The rows of M fall into 3 groups, which share some directions, and each row is roughly a mix of its group's hidden directions.
M (124 x 11):
-104	-195	34	-25	65	201	352	171	257	105	181
215	196	41	-54	-107	7	-244	-151	-171	54	377
53	-9	162	75	131	201	306	39	-165	-240	-293
-166	-131	-27	66	14	77	335	163	309	116	234
62	-228	-1	76	358	136	-11	-156	-61	306	-166
235	70	152	-115	-190	348	-183	-213	98	-92	-84
164	-403	-142	-52	182	-116	-160	-3	136	-154	-177
-98	-98	67	37	-12	68	371	160	373	93	130
266	-15	247	-92	-252	-108	-103	-291	-93	195	-17
-106	433	104	9	-117	122	171	-44	-175	169	171
-88	-113	-186	-150	-5	-97	160	192	-214	99	391
-164	59	47	73	7	117	322	192	373	118	111
12	-207	-117	176	174	274	237	228	143	-147	119
-34	167	6	-192	-296	-163	-171	59	-36	-379	17
-18	-198	-269	108	-80	-118	-233	119	271	85	255
108	-289	16	76	326	165	16	-130	92	290	-116
-175	-152	-144	240	169	-190	252	113	-172	55	229
19	-111	221	128	100	214	100	-57	139	-43	-436
276	147	221	-54	-150	-103	-174	-284	-92	231	-45
5	11	14	127	-13	-99	-324	464	-59	28	-86
-133	-136	46	24	73	73	287	299	316	165	96
94	103	-58	-5	-82	-103	-392	-218	-258	-197	-106
-119	-197	-40	50	-173	266	70	23	159	-54	-408
109	28	16	310	-133	-52	140	-126	-148	380	-164
234	215	162	-69	-231	10	-126	-144	-83	131	334
-248	-38	-88	171	256	-283	281	140	-47	102	32
-239	-163	-101	144	183	-247	276	185	-65	16	183
172	151	41	-45	-121	124	-162	-271	-149	45	385
254	23	7	341	-58	282	31	-274	-71	54	99
-27	-120	119	96	-157	264	142	89	101	62	-428
155	-440	-144	-85	93	-88	-138	48	139	-114	-206
-83	-23	137	-349	86	15	-218	53	172	-245	250
-153	433	197	31	-117	73	99	-72	-103	189	163
228	-105	255	136	-176	-95	339	-33	-165	9	-167
-219	-205	160	-3	-11	319	104	14	223	-89	-269
-217	-183	-124	70	130	1	165	207	141	-81	-380
205	135	69	243	-226	41	193	-81	-59	256	-262
156	-75	-13	-120	-17	-134	-279	-202	-370	-133	-148
-145	146	25	-200	-270	-174	-70	151	-174	-338	3
108	-51	80	211	224	147	226	-200	105	321	-129
16	163	92	-39	-180	-377	-314	-150	-40	153	-35
93	78	15	-57	-158	-293	-310	-209	-5	201	-222
169	81	195	-79	-121	357	-267	-73	181	1	-165
59	-218	121	140	42	120	-12	-25	210	11	-460
-216	-94	-131	122	171	-338	187	77	-157	126	215
-169	-188	64	-1	60	13	87	195	240	8	-428
-141	-137	-199	-198	51	54	164	108	-161	68	407
117	229	196	124	-159	-43	-130	15	275	-132	-317
-8	-155	-6	49	139	268	323	280	1	-164	174
88	127	-169	10	54	-261	-129	34	-89	33	455
-76	-210	-188	-200	-3	42	196	34	1	20	437
-185	-7	-134	-218	88	9	-287	359	-148	-49	120
-127	456	142	116	-141	73	107	-82	-134	163	113
-254	-43	-168	89	253	166	94	278	104	-242	92
-15	190	74	-48	-333	-252	-112	109	-126	-311	-53
-137	-219	-99	219	14	-287	183	171	-167	193	150
94	112	-34	58	-163	-82	-378	-125	-281	-235	-79
-87	451	89	121	-176	60	73	-75	-112	232	108
47	-146	-63	212	243	219	262	211	51	-211	134
-165	-169	69	17	87	48	361	247	249	165	83
-48	155	72	-261	-111	-245	-145	5	-131	160	350
-40	-10	12	319	95	198	51	-137	156	-135	-377
253	117	190	-54	-217	312	-119	86	184	-108	-171
-160	441	128	65	-74	126	144	-76	-120	137	191
93	-297	9	19	328	160	69	-54	158	301	-65
192	-425	-150	-100	139	-135	-118	81	75	-160	-135
-228	-65	-85	106	178	-353	254	30	-116	145	166
191	102	193	-139	-175	309	-227	-119	177	-13	-177
286	35	199	-75	-339	-71	-147	-163	-61	228	-76
294	117	139	4	-293	-46	-32	-269	-114	235	-94
-119	-60	-274	-8	-107	-137	-349	-147	231	123	151
261	66	158	-65	-309	-169	-51	-242	-116	239	-30
289	18	175	9	-291	-44	-128	-230	-112	265	-67
-89	-112	67	46	72	65	318	257	338	187	76
215	100	213	27	-261	-177	-53	-92	-45	365	-97
-12	215	23	-16	-185	-189	-261	-291	-26	188	-229
114	78	-17	84	-68	-176	-320	-200	-338	-106	-167
-243	-216	-115	98	77	-48	179	270	122	11	-318
-180	-172	81	-392	-45	86	-253	-38	198	-112	92
345	113	217	-191	-165	121	-132	-167	56	-198	-115
24	147	-6	-147	-216	-240	-249	-250	-106	144	-231
327	17	160	-49	-282	-174	-108	-202	-156	190	-12
206	210	39	223	-140	-73	217	-215	-168	258	-86
-102	157	-7	-150	-313	-143	-89	230	-78	-318	117
61	194	191	171	-69	-173	-154	18	158	-54	-405
-75	-132	67	245	204	249	70	-88	250	-137	-269
160	-205	11	224	201	264	22	-31	252	253	35
138	168	-104	-123	-40	-264	-53	68	-218	116	382
-181	-127	255	92	-123	159	33	-4	158	-94	-400
-33	-110	-362	13	-76	-104	-301	-94	228	148	155
212	-421	-112	-8	131	-104	-108	79	125	-114	-221
-111	-145	15	89	201	-430	168	44	-155	94	168
-128	361	-18	-96	25	-201	29	349	-94	148	-87
205	261	115	-36	-82	-25	-170	-166	-145	115	368
67	-79	-35	149	-44	190	110	-411	276	-59	159
232	159	91	-91	-154	-145	-199	-130	-182	110	341
310	92	141	7	-244	-30	-117	-303	-138	215	-47
54	-261	-85	107	285	225	71	-131	142	290	102
-110	-132	-30	120	97	-351	257	-66	-191	128	239
-290	-165	-123	-13	150	204	-78	314	-146	44	197
170	-418	-156	-10	113	-93	-118	59	119	-176	-215
-12	144	60	254	-227	71	10	-381	-21	-253	-55
-64	221	-51	-215	-280	-83	-125	139	-76	-329	148
-92	205	-22	-91	-292	-181	-64	81	-285	-289	75
123	162	-4	299	-145	-40	224	19	-66	310	-232
-30	-194	-32	24	165	196	272	263	-8	-262	202
292	71	19	220	-37	204	144	-282	-227	136	76
26	-230	-32	126	328	149	67	-230	103	294	-61
230	285	-42	6	-97	33	-179	-157	-197	39	339
-106	118	299	-98	60	262	321	8	-164	-106	-143
-124	436	148	115	-99	103	160	-22	-120	151	183
-105	253	55	-97	-333	-158	-21	103	-71	-345	5
-195	-227	-4	-12	125	37	62	176	221	-77	-402
217	51	85	193	-133	-124	97	-286	-198	302	-99
-248	54	-159	-59	191	-376	229	-25	-90	34	158
41	-222	59	108	325	132	141	-95	37	335	-163
-73	7	-263	61	-74	-163	-332	-123	216	166	219
123	29	23	-76	-115	280	293	-293	181	-89	178
-70	-96	-22	-216	-11	-132	-147	501	52	-36	54
-151	5	121	-301	182	64	-262	145	234	-202	85
189	287	-24	-55	-89	-17	-56	-229	-194	10	367
-125	21	65	-19	191	157	-154	457	46	132	-153
-190	406	84	35	-194	160	141	-33	-122	146	168
16	-196	48	265	155	166	-4	-38	274	-69	-337
Here is one row of each group, with its name. Which group are the others in?
299	8	201	-73	-294	-165	-104	-184	-92	218	-91 : K
65	78	294	-58	50	133	324	104	-261	-110	-205 : C
98	-252	37	169	265	181	117	-42	199	309	-41 : L

122	215	214	129	-105	-61	-44	-165	173	-107	-385 : L
45	103	-248	-214	-162	-206	-122	26	-156	145	330 : C
-92	-122	-244	-188	111	6	138	21	-134	145	411 : L
17	171	41	-164	-217	-254	-262	-204	-76	243	-115 : C
161	54	15	202	6	75	276	-383	193	144	45 : L
61	-235	-62	-32	327	129	105	-46	206	336	42 : L
-153	-172	67	-36	78	103	381	207	254	142	100 : L
-139	443	164	56	-99	76	106	-53	-117	159	207 : C
223	70	182	-154	-233	-224	-71	-284	-76	196	-111 : K
-32	-145	19	116	-129	414	97	-118	103	-214	234 : L
130	100	224	183	-55	-63	-183	-14	158	-64	-422 : L
